In the data rows, 128 means zero.
Each row below has a hidden score, from 0 to 20, with 10 about the middle. What is it? The score is a weighted sum of the row's numbers plus the product of two more (or one squared), each taken from its middle value.
145 135 139 98 133 137 124 103 99 81 120 127 163 146 99 100 9
133 97 147 164 159 98 152 148 127 128 113 125 160 148 126 105 13
142 120 152 160 107 106 127 151 112 117 93 120 114 150 140 135 10
84 158 115 94 122 140 108 99 107 110 141 127 156 102 126 95 5
161 118 139 123 111 111 113 122 122 140 124 89 109 170 147 135 14
147 132 113 97 140 165 110 125 116 135 150 154 139 110 139 130 7
118 148 97 103 91 175 95 136 185 135 179 151 156 94 142 139 9
139 126 125 103 126 137 123 112 109 176 145 129 138 138 150 127 9
135 168 115 108 130 120 143 179 145 109 116 112 101 127 122 103 10
132 134 130 119 111 129 127 105 111 121 127 108 151 130 126 117 6
116 161 109 142 134 113 151 144 130 106 102 150 109 123 117 96 10
104 160 140 109 152 140 125 114 121 81 129 140 150 134 107 99 9
141 105 156 174 181 149 121 126 154 173 106 139 92 120 95 138 13
98 123 135 154 154 107 125 143 152 149 102 149 129 135 164 119 14
121 117 116 139 140 120 122 159 126 100 131 148 146 91 95 126 7
146 100 128 121 144 110 122 111 121 119 145 113 119 131 115 141 10
119 129 139 123 144 128 133 102 130 130 136 132 142 126 133 141 9
126 168 140 144 134 117 123 129 141 121 112 141 138 150 106 84 12
160 114 146 105 109 138 112 98 118 134 139 121 121 137 136 133 6
102 121 78 126 78 171 136 142 161 65 136 154 138 130 188 116 8
135 101 134 95 137 130 125 122 143 123 138 133 141 139 153 139 12
162 116 135 119 122 105 133 115 116 128 129 83 116 164 136 137 9
127 138 92 92 104 153 132 127 175 129 129 131 145 142 175 111 14
142 150 78 99 124 188 129 111 129 63 226 132 148 144 147 142 6
101 99 125 139 140 106 139 106 127 126 139 126 130 135 125 152 13
124 123 90 123 161 149 89 138 115 117 166 159 146 92 180 121 11
130 129 92 118 127 164 121 119 129 155 180 140 144 77 154 176 4
123 100 116 123 138 94 133 137 122 134 107 101 137 162 127 102 16
107 148 83 96 132 145 172 122 120 105 139 124 144 131 139 112 14
150 153 123 143 102 125 158 139 124 101 128 111 130 152 156 137 6
139 99 132 141 136 137 129 105 144 192 142 103 99 119 102 173 12
91 91 124 154 127 105 125 135 143 147 114 127 124 140 121 131 14
113 161 131 147 138 120 112 148 109 139 93 148 97 134 119 123 11
185 117 96 124 116 184 80 136 143 168 192 147 131 91 128 186 8
123 140 150 155 145 96 152 112 147 122 94 122 116 136 145 83 9
141 151 127 134 95 101 157 120 111 126 83 85 103 161 155 112 8
69 163 138 126 169 95 124 135 99 137 64 129 88 122 121 82 10
139 119 107 115 111 138 143 61 90 119 144 147 128 104 127 125 16
111 136 106 113 167 167 126 119 97 132 153 151 128 110 120 136 9
179 114 164 113 129 106 128 119 139 130 116 81 99 179 157 116 11
117 131 117 113 110 132 136 150 132 107 143 137 135 125 132 121 8
104 255 111 102 99 171 116 123 104 127 148 162 159 94 136 124 3
126 123 123 105 134 133 121 121 115 126 146 151 146 77 130 115 5
139 102 173 140 156 119 119 119 157 181 131 115 85 124 95 158 12
148 129 169 134 145 113 123 114 122 167 146 105 121 126 102 161 6
0 165 147 140 179 126 140 155 141 112 85 148 123 120 114 60 13
135 128 116 107 127 173 130 107 142 137 147 165 141 108 129 139 14
90 133 80 93 141 162 111 120 113 129 175 156 170 117 131 157 11
129 132 151 134 149 117 128 97 123 118 108 145 128 138 78 103 16
119 104 138 167 122 107 123 161 138 138 128 164 125 113 125 128 8
94 126 139 145 143 109 142 130 125 132 118 115 113 132 114 114 9
134 109 136 154 165 109 96 140 174 129 112 124 78 136 106 118 15
84 133 139 139 140 167 113 162 144 106 133 188 139 101 125 96 8
112 132 132 158 152 110 145 160 135 101 115 158 120 113 140 83 8
189 127 133 113 119 107 147 125 135 109 122 125 95 203 135 129 16
132 80 133 176 169 102 129 137 159 154 90 141 114 111 112 111 15
133 129 160 145 150 109 115 127 139 158 136 121 125 114 100 153 8
108 90 142 150 134 118 129 157 131 130 108 168 120 98 99 147 11
139 111 163 156 178 159 119 124 137 171 112 130 98 103 109 128 9
146 92 131 159 113 88 109 147 114 145 120 106 104 140 126 181 11
110 119 153 148 138 111 123 148 125 166 126 153 128 119 113 135 9
145 137 123 115 105 97 143 111 112 118 88 81 122 159 123 123 9
119 124 84 102 109 177 109 139 125 152 183 156 151 95 165 146 7
112 125 137 155 98 91 119 159 131 99 122 82 99 134 133 141 13
92 108 141 125 155 141 101 162 128 107 119 152 167 92 88 144 10
137 164 105 155 98 151 118 137 140 158 168 169 114 118 128 151 6
120 152 130 120 123 130 145 137 129 137 136 132 159 126 139 121 8
124 121 105 79 144 168 137 101 103 133 145 135 158 124 132 137 13
135 120 142 136 151 158 142 133 135 130 115 135 118 121 52 127 17
135 145 108 105 103 129 142 122 133 134 132 135 143 122 150 145 8
168 144 98 91 88 147 173 164 131 135 142 116 128 147 158 117 9
123 140 148 108 145 125 114 111 125 116 133 130 149 140 188 68 10
176 129 146 120 137 110 126 106 121 155 135 82 108 150 157 147 8
137 136 92 117 110 170 124 128 140 126 177 168 129 92 126 143 8
121 101 164 132 165 126 122 92 122 169 124 115 127 118 111 123 10
92 86 141 163 145 126 113 151 150 131 100 173 126 110 117 130 12
104 103 143 140 189 120 122 148 133 136 116 155 118 114 126 121 12
122 169 90 112 146 160 123 117 150 100 132 144 143 120 145 118 10
119 120 147 159 147 109 135 122 143 143 110 156 108 110 119 127 12
124 124 153 138 138 116 130 106 124 125 106 128 137 111 114 119 7
95 119 145 152 144 121 138 122 140 133 80 145 136 129 115 119 13
130 123 130 147 131 123 117 128 159 176 140 138 120 44 108 145 4
133 95 152 145 141 138 124 122 97 140 127 136 135 111 112 150 5
77 106 125 172 139 119 128 167 141 118 108 166 121 122 130 153 11
119 127 138 142 135 118 130 123 140 133 143 154 140 108 113 154 10
97 102 161 161 168 120 111 141 152 178 128 132 94 74 53 161 11
107 138 91 92 100 160 152 140 127 84 142 136 133 115 118 129 10
123 110 161 162 189 118 110 138 134 151 108 131 143 121 78 128 14
100 104 159 170 197 122 99 159 142 137 103 156 136 88 100 112 12
146 133 130 97 119 133 122 100 115 119 141 112 142 151 123 114 9
138 141 183 130 147 123 129 110 132 121 88 108 131 131 120 137 6
156 115 130 131 124 127 114 105 134 151 138 101 162 149 139 179 12
107 150 93 140 100 106 131 156 137 100 90 153 95 129 158 104 9
132 71 107 145 116 114 118 140 164 94 125 136 144 124 149 122 11
103 122 137 155 163 106 113 123 138 135 91 165 61 120 116 97 13
120 112 126 114 133 113 123 115 118 115 105 116 135 152 115 123 12
129 117 115 99 140 125 127 116 127 158 152 122 141 108 149 162 8
126 111 139 77 151 142 106 115 121 133 139 129 142 147 98 107 14
99 115 142 156 135 118 99 131 124 135 102 132 114 117 113 132 10
148 135 88 116 87 139 157 163 100 93 154 126 147 128 146 119 5
131 108 141 124 123 108 150 120 143 107 127 103 114 175 135 113 13
102 158 126 137 151 110 163 154 116 88 91 138 120 148 128 99 10
134 123 153 116 135 141 126 127 122 121 148 134 124 142 139 146 7
138 118 134 107 145 170 122 137 135 111 144 126 158 92 121 137 6
104 131 117 109 146 165 96 117 80 146 196 152 166 91 119 153 4
